A single turn carries every row of the set below to another of its rows. Some are shown first; where does it send the rows asked next?
Bobas: [  3  -5 -12   2 -18  -2  58   6   8  37  -4  13 -24  17   4  31]
duf: [-16   1  13  -6 -22  -8  15 -10  36  17 -19   0 -38 -26 -37  38]
nuta: [-39 -12  -9   5  26  -8 -31 -18   4  -7  23  20   0 -16  30 -18]
zag: [-19 -20 -22  23  -7   0  30   9  22  16 -30  14 -20 -20 -33  37]
Dak: [ -8 -22  10   2 -14 -11  31   2  20  30 -33  14 -35  -9 -23  49]
zuzes: [  7 -29  -7  10 -10  23  -2  -3  33  27 -37 -15  14 -43  -3  33]
vutis: [  6 -16 -11  -9 -22   7  -2  -1  27  14 -33 -33  -1 -47   3  34]
nelop: [ -8  -3 -23  25 -29  -1  36   4  23  38  -3  14 -30  -7 -21  37]
vilo: [-11  12   2  24 -11  12  10  -7  26  23  -2  -8   2 -61  14  33]
Neb: [-11 -20 -13  22 -14  -6  40   9  15  32 -24  20 -27  -7 -19  44]
pifa: [ 15  -7  10   3  30  22 -18 -36   4  -5  40   8   4  -6  34  35]
vavo: [ -3 -11   1  30  -4  26   6  -7  32  32 -17   1  16 -52   3  32]
bamo: [-18 -19   3   0  -8  -9  23   2  25  11 -40   6 -30 -23 -34  43]
Fara: [ 25 -27 -10 -18   4  13  30  -9   1  22  22  18  -9  49   6  21]
Lino: [-30 -32   1  10  33   8 -32 -26   0   4  12  26   8 -19  12 -24]
lifak: [-33 -13  -8  12  19  -5 -26 -14   1   2  27  19   4 -14  36 -28]
leb: [ 11  -2 -11  -6 -30   4  49  -2  19  43   4   5 -27  21  -3  26]
vudus: [ 31 -37 -21  -9  20  27 -25 -26   5  -7  17  -7  10  10  22  31]
Das: [-17 -30 -21 -27   4  -5 -50 -21  17  -7   8  -7  -3   0  13 -24]
sipe: [ 14  -6   0 -12  25   5 -16 -28  -7 -20  33  -7  -6  -7  41  38]
gepir: [-13 -29  -7 -31  -2  -8 -47 -19  14  -2   7 -12  -6  -1  20 -28]
Lofe: [-31 -31   5   4  33   5 -39 -23  14   3   9  29  10  -9  18 -18]
ver: [-14 -36 -13 -29   6  -1 -48 -27   7  -5   3 -10  -6  -9   3 -28]
pemak: [  1 -11   8  -2  -7  -4  58   3   8  37 -14  20 -24  15   4  37]
tal: [-17  -2 -27  30 -21   7  25   1  32  25  -5  12 -23 -20 -35  29]
Pimab: [ 21 -14   7 -12   6  17  29 -17   7  28  34  25 -10  44   6  21]
Lupa: [-25  -7 -16 -12  -1 -13 -35 -16   6  -4  28  -5  -9 -10  33 -30]
muro: [ -5   9  -6   0 -22   0   5  -4  22  12 -12 -29  -7 -58  14  35]
dumu: [-24 -12 -21 -17   4 -10 -36 -24  -1 -11  23  -9 -12 -18  17 -28]
budo: [ 14  -3  21 -21   8   5  32 -19   1  21  36  22 -19  35  14  26]
fuf: [-16 -48   1 -11  24   9 -44 -28   9   4  -3  12   7  -9   0 -25]
zav: [-14 -49   5 -18  17   4 -45 -18  15   6  -7   8   8   1  15 -25]
mul: [-18 -43  -2 -16  20   7 -51 -25  23   3   0  12   8   1   7 -21]
taga: [ 14  -9  12 -31   9  -6  35 -11  -8   9  23  13 -23  36  19  29]
Rone: [ 26 -27  -3   5  27  34 -25 -35  11   3  30   9  14   6  22  31]
lafo: [-35 -10 -12   7  20  -5 -27 -23  -6  -6  28  13  -4 -25  22 -26]
zisis: [ -4  -7  15  -7 -29  -9  23  -8  30  35 -17   4 -41  -8 -26  44]
fopi: [-30 -11 -25 -14   8 -14 -38 -17   6 -14  23  -2  -8 -10  27 -22]
ruk: [ 21 -24  -8 -29   6  -1  34  -4  -8  10  15  11 -16  44  15  26]
Guko: [ -4   5  -5   8 -38  -3  25  -6  33  39   1   4 -39  -8 -25  36]
relal: [ 24 -24 -19 -19  18   8 -20 -22  -6 -21  18 -17  -3   3  34  36]
sol: [  6 -12  23 -13 -12   1  48  -7  19  43 -14  16 -25  16  -4  36]
zalis: [-26 -39   5   9  30   6 -32 -15   7   8   5  27  13  -7  25 -25]
zuver: [-16  11  -6  12 -30   3  16 -10  41  26   2   3 -34 -24 -38  30]
gez: [ 13  -6  11 -16 -26   5  43  -9  26  47  -4   7 -28  21  -8  30]

Lino turns into fuf
taga turns into budo
tal turns into zag
Where do these go?
muro turns into vilo
zav turns into gepir
pemak turns into sol
Rone turns into vudus
mul turns into Das
Dak turns into zisis

